Here is a table of points, one per row:
array([-0.198, 0.782, -0.450, -1.706, 0.435, 0.567, -1.437, -1.063, 0.537, -2.099, 0.417,
       -0.323, -0.610, 0.580, -1.360, -1.101, 1.219, 1.095, -1.482, -2.166, 1.338, 0.562,
       -1.020, -0.690])
array([-0.822, 0.617, 1.529, 0.571, -0.654, -1.356, -0.198, -0.705, -0.199, 0.185, -0.516,
       0.681, 0.863, -0.433, -1.237, 0.418, 0.935, -0.415, 1.046, 0.586, -0.161, -0.424,
       -0.399, -0.720])
array([-0.368, 0.132, -0.021, -0.124, 0.045, 1.282, 0.740, -0.366, 0.948, -0.506, 0.374,
       -0.852, 1.750, 0.531, 1.235, 1.297, 1.219, 2.396, -0.071, -2.502, -0.800, 2.587,
       0.885, 0.160])
array([1.220, 0.940, -0.496, -0.405, -0.168, 1.129, -1.473, -0.375, 1.111, -1.117, -0.717,
       -0.160, 0.033, 0.234, -0.273, -0.309, -0.646, -0.772, 0.081, 0.537, -0.854, -1.298,
       2.193, 2.012])
array([0.491, -0.089, -0.865, 2.250, 1.700, -2.453, -0.829, 0.120, 0.276, -0.200, 0.368,
       -0.882, 0.169, -0.385, 0.965, -0.216, -1.129, 1.368, -0.470, 0.552, -0.490, 0.551,
       -0.526, -0.298])
array([0.038, 0.045, -0.651, -0.305, 0.793, 0.405, 1.639, 2.540, -1.016, -0.260, 0.192,
       -1.052, 0.438, -0.982, -0.550, -0.944, 0.117, 1.157, 1.584, -0.911, -1.041, -2.271,
       0.071, 1.230])
array([0.551, -1.635, 0.231, -1.072, 0.356, 0.142, -1.063, -0.074, 0.383, 0.554, -0.453,
       0.171, -0.571, -1.023, -1.125, -1.684, 1.439, 1.749, -0.609, -2.719, 0.392, 1.629,
       0.180, -1.365])
array([0.222, 0.707, -0.472, -0.763, 0.673, -0.415, -0.843, 0.787, 2.648, 0.548, 0.832,
       -0.322, 1.392, 0.231, -0.236, -0.011, 0.057, 0.437, 0.704, 1.484, -0.148, -0.153,
       2.967, -0.510])
array([0.599, 0.801, -1.485, 1.435, 2.114, -0.882, -1.547, -0.182, -1.042, 0.524, -0.628,
       1.533, 0.844, -0.088, -0.047, 1.132, -1.830, -0.507, 0.616, -0.120, 1.005, 0.090,
       -0.514, -0.439])
array([-0.298, 0.555, 2.434, -1.126, 1.098, 0.904, 0.781, 0.266, -0.391, -0.549, 0.253,
       0.672, 1.633, -0.861, 0.679, 0.156, -0.826, -0.762, 0.231, 0.701, 1.765, -0.974,
       -0.093, -0.446])
array([0.703, -0.519, -1.291, -0.773, -1.811, -1.194, 0.719, -1.188, -2.727, -0.356, 3.524,
       1.764, -0.238, 0.234, -0.036, 0.160, -0.440, 0.063, -1.007, -0.540, -0.676, -0.503,
       1.947, -0.759])
array([-0.603, 1.313, 0.123, -0.168, 0.442, 1.101, 0.145, -0.512, -2.208, 2.606, 1.644,
       -0.588, -0.601, 1.211, -0.289, -0.326, -1.326, -0.537, -0.170, -0.504, -1.277, 1.189,
       -0.243, 0.203])
array([0.292, -0.511, -0.376, 0.283, -0.189, 1.218, 0.205, -1.165, -2.116, 0.366, 3.531,
       -0.351, -0.801, -0.345, -0.272, -1.200, 1.034, -0.869, 1.690, 0.450, -1.224, 0.849,
       -0.423, -0.041])
array([1.082, -0.704, -1.343, -0.136, 1.644, -2.190, -0.243, -0.595, 0.254, -0.271, -0.241,
       0.238, 0.629, -0.127, 0.590, 1.771, 1.381, -2.788, -0.123, -1.231, -0.178, -0.330,
       -0.150, -0.333])
array([-0.089, -0.371, 1.288, 1.732, -1.686, -0.068, -0.143, 0.787, -0.011, 0.307, -0.171,
       0.569, 1.560, 1.277, -0.516, 0.374, 0.584, -0.269, -0.735, 0.171, -0.031, -0.643,
       -0.043, 0.014])
array([0.962, 0.843, 0.446, -0.800, 1.529, 0.018, 0.449, -1.438, -0.058, 2.854, 0.098,
       -0.388, -0.073, 1.430, -0.326, 1.192, -0.387, 0.843, 0.002, -0.418, 0.254, -0.504,
       -0.970, 1.335])
array([-1.198, -0.715, 0.509, -1.237, -2.513, -0.436, -1.228, -0.121, -0.798, -1.046, -0.156,
       0.303, -1.015, -0.976, 0.937, 1.324, -0.656, 0.115, 0.039, 0.087, 0.376, -0.304,
       -0.660, 0.634])
array([0.292, 0.191, -0.305, -0.911, 0.924, -0.369, -0.139, -0.794, 1.277, -0.404, -0.696,
       0.268, -0.779, 0.257, -0.213, -1.560, 0.158, -0.629, -0.159, 0.931, 0.313, -0.333,
       1.856, 3.323])
array([1.073, 0.116, -0.725, -1.511, 0.057, -1.835, 1.967, 1.222, 0.024, -1.021, -0.691,
       0.507, -0.841, 1.097, -0.151, 0.213, -0.068, 0.804, 1.642, -0.390, -0.771, -0.377,
       -1.726, 0.209])
array([-0.309, 1.179, 1.306, 0.188, -0.032, -1.580, 0.276, -0.177, 0.212, -0.004, 0.031,
       0.678, 0.762, -2.357, -0.793, -1.431, 0.133, -0.449, -0.020, 1.235, 0.667, 0.242,
       -0.347, -0.511])
array([0.208, -1.310, -0.081, 1.816, 0.897, 0.140, -0.698, -0.054, 0.067, -1.370, 0.387,
       -1.139, -0.112, 0.513, 1.668, -1.230, -0.709, 0.731, 0.884, 0.397, 1.688, -0.475,
       -0.373, -0.270])
array([-0.533, -0.634, -0.028, 2.167, 0.622, -0.211, 0.283, -0.558, 0.694, -0.801, -0.041,
       0.582, -0.646, 1.885, 0.961, -1.557, -0.215, 0.212, -1.033, 1.255, -0.793, -0.808,
       -1.417, -0.915])
array([1.397, -1.310, -0.429, -0.970, -1.763, 0.660, 0.670, -1.921, 0.695, 2.045, -0.824,
       -2.204, 0.941, -0.067, -0.054, -0.549, -1.232, 0.167, -1.038, 0.305, 1.032, -0.568,
       -0.276, 0.765])
array([0.801, -1.133, -0.949, -0.522, 1.659, 2.704, -0.670, 0.924, -0.174, 0.272, 0.019,
       1.444, -0.283, -0.147, -1.820, 2.021, 2.149, 0.106, -1.992, 1.515, 0.137, 0.500,
       -1.164, -0.062])
array([-1.147, 0.441, 0.962, 0.988, -1.571, -0.314, -0.228, 0.075, -0.221, -2.005, 0.275,
       -0.376, 0.705, 0.724, -1.585, 0.650, 0.347, 0.021, 0.235, 0.856, 0.686, 0.028,
       -0.496, 1.115])
array([-0.279, -0.181, 0.603, 0.019, 1.102, 2.112, 0.702, -1.711, -1.101, -1.411, -1.492,
       1.349, 0.993, -0.214, -0.501, -1.414, -0.108, 0.905, 0.980, -1.861, -1.296, 1.639,
       0.858, 0.140])
array([1.206, 1.142, -0.710, -1.164, -0.705, -0.785, 0.233, 2.212, 0.340, -1.058, 0.045,
       0.279, 0.493, 0.345, 0.279, -0.755, -0.444, -0.019, 1.772, 0.359, -1.128, 1.360,
       -1.594, 0.350])
array([-0.198, 0.745, 0.727, -0.694, -1.629, -0.060, 0.694, 0.021, 1.087, -0.295, 0.485,
       1.728, 0.273, -1.103, 1.391, 1.184, -0.985, 0.192, -0.323, 0.830, 1.276, 0.524,
       -0.705, -0.311])
array([0.309, 0.372, -0.101, -0.568, -0.297, 0.070, 1.098, -1.151, -0.858, 2.544, 0.712,
       -1.953, -0.861, 0.531, -0.334, -0.529, -0.049, -0.104, 0.992, -0.162, 1.663, 1.165,
       -0.694, 0.921])
array([0.656, 0.892, 0.675, 1.794, -1.793, 0.929, -0.036, 0.281, 0.135, 0.431, -0.319,
       0.320, -2.917, -1.556, -0.202, 2.300, 0.347, 0.105, 0.253, -0.192, 1.510, -0.113,
       0.771, -0.128])
array([-0.827, 0.088, -1.124, -0.473, 0.489, 0.719, 2.864, -0.285, -0.424, -0.614, -0.639,
       0.047, -0.482, -0.257, -0.958, 0.136, -0.917, 2.271, 0.721, -0.033, -0.790, -1.962,
       0.741, -1.168])
array([-0.788, 0.491, 1.394, 0.445, -0.066, -0.216, 1.055, -0.041, 1.604, -0.375, 0.635,
       0.124, -2.344, -1.348, 1.842, 0.118, -0.292, -1.166, -1.420, -0.222, -0.709, 0.558,
       -0.007, 0.176])
array([-0.023, -0.629, 2.214, 0.013, 1.239, 1.438, -0.638, -0.580, 0.526, -0.783, 0.686,
       -0.294, -0.965, -1.026, 1.429, 2.288, -0.407, -0.085, 0.114, 0.270, -1.824, -0.881,
       -0.658, -0.088])
array([0.359, -1.093, -1.523, 1.706, 0.373, 0.172, -0.916, 0.725, -1.140, -0.380, -0.747,
       0.093, -0.339, -0.373, 1.258, -0.406, -2.210, -0.079, -0.684, 0.149, 1.156, 0.315,
       -0.207, 0.331])
array([-1.182, -1.733, 1.738, 0.849, 0.929, -2.297, 0.501, 1.003, 0.052, -0.097, -0.090,
       0.843, -0.255, 1.605, -1.824, -0.323, -0.419, 0.332, -1.078, 0.208, 0.555, 0.600,
       0.780, 1.141])
There is one direction along which these points spread out most. Take the direction at right angles to it along which they spread out most. Go by this last direction. Where along it does each point below lie, from 0 to 99? 50 is the average, and the first point above lies past it. One standard deviation of the points above along it is 16.
array([0.231, -0.516, 1.703, 1.136, -2.002, -0.678, -0.543, 0.374, -0.375, 0.159, -0.412,
       -1.881, 1.382, -0.511, -1.974, 0.087, -0.108, -0.678, -1.000, 0.200, -1.391, -0.769,
       -0.818, -0.284]) 43
array([-1.048, -0.407, -1.574, -0.491, -1.038, 0.514, -0.956, -1.950, 2.239, 2.297, -0.914,
       0.929, 0.298, -0.013, 0.259, -1.109, 0.581, -0.028, 0.283, 0.575, -0.918, -1.205,
       -0.674, 1.940]) 50
array([-1.125, 0.930, 1.561, -0.568, 0.241, -0.684, -0.802, 0.750, -0.851, 0.920, -0.679,
       -0.273, -0.165, -1.065, 1.469, 0.217, 0.062, 0.016, -0.567, 0.203, -0.745, -1.099,
       -0.117, 0.074]) 42
array([0.251, 0.470, -0.154, -1.136, -0.180, -0.072, -0.684, 0.399, 0.881, -0.889, -1.148,
       -1.634, -0.910, 1.461, -0.821, 0.220, -0.809, -0.624, 1.698, 1.221, -0.447, 0.420,
       1.928, -2.865]) 61
array([0.167, 2.023, -1.170, -0.612, 0.276, 1.511, -0.432, 0.725, -0.224, -0.246, -0.178,
       -0.359, 0.148, 0.102, -0.244, -1.171, 2.179, -0.428, -3.257, -0.877, 1.186, -0.266,
       -0.481, -0.955]) 56
array([0.481, 0.774, -0.797, 0.719, -1.550, 0.422, 1.823, -0.161, -0.452, 0.561, -1.146,
       0.254, 0.479, -0.276, 0.297, -0.987, 0.719, 1.573, 0.482, -1.196, -1.800, 0.404,
       1.277, -0.303]) 58
array([-0.134, -0.886, 0.796, 1.706, -0.835, 0.464, 0.014, 0.938, 0.174, -0.183, 0.143,
       0.263, 0.342, 2.299, 1.136, -1.167, 0.814, -0.215, 0.696, -0.084, 2.271, -0.871,
       -0.011, -0.131]) 53
array([-0.594, -0.218, -1.770, -0.827, 1.140, -0.450, 0.098, -0.232, -1.545, -0.662, -1.059,
       -1.751, 0.502, -0.042, 0.517, 1.734, 2.147, -1.521, -1.576, 1.430, 0.661, 1.042,
       0.325, -0.021]) 50
array([0.321, -0.872, -0.719, -0.975, -1.101, 1.006, -0.406, 2.466, 0.514, 0.088, -0.820,
       1.157, 0.032, 0.620, 0.081, -0.974, -0.977, -1.105, 0.936, 0.816, -1.936, 1.138,
       0.306, -1.501]) 58
array([-1.043, 0.037, 1.441, -0.775, -0.192, -1.285, -0.863, 0.350, -0.154, 1.390, -0.243,
       0.554, -1.234, -0.769, 1.627, 0.292, 0.761, -0.003, 0.636, 0.212, 0.338, -0.457,
       0.131, -0.602]) 37
array([-1.107, -1.160, -2.069, 0.993, 0.996, 0.204, 0.059, 0.436, 1.410, 0.350, 0.370,
       -0.568, 0.385, -0.827, -0.881, 1.672, -1.191, -2.607, 0.497, -1.407, 1.159, 0.193,
       -0.408, -0.359]) 49
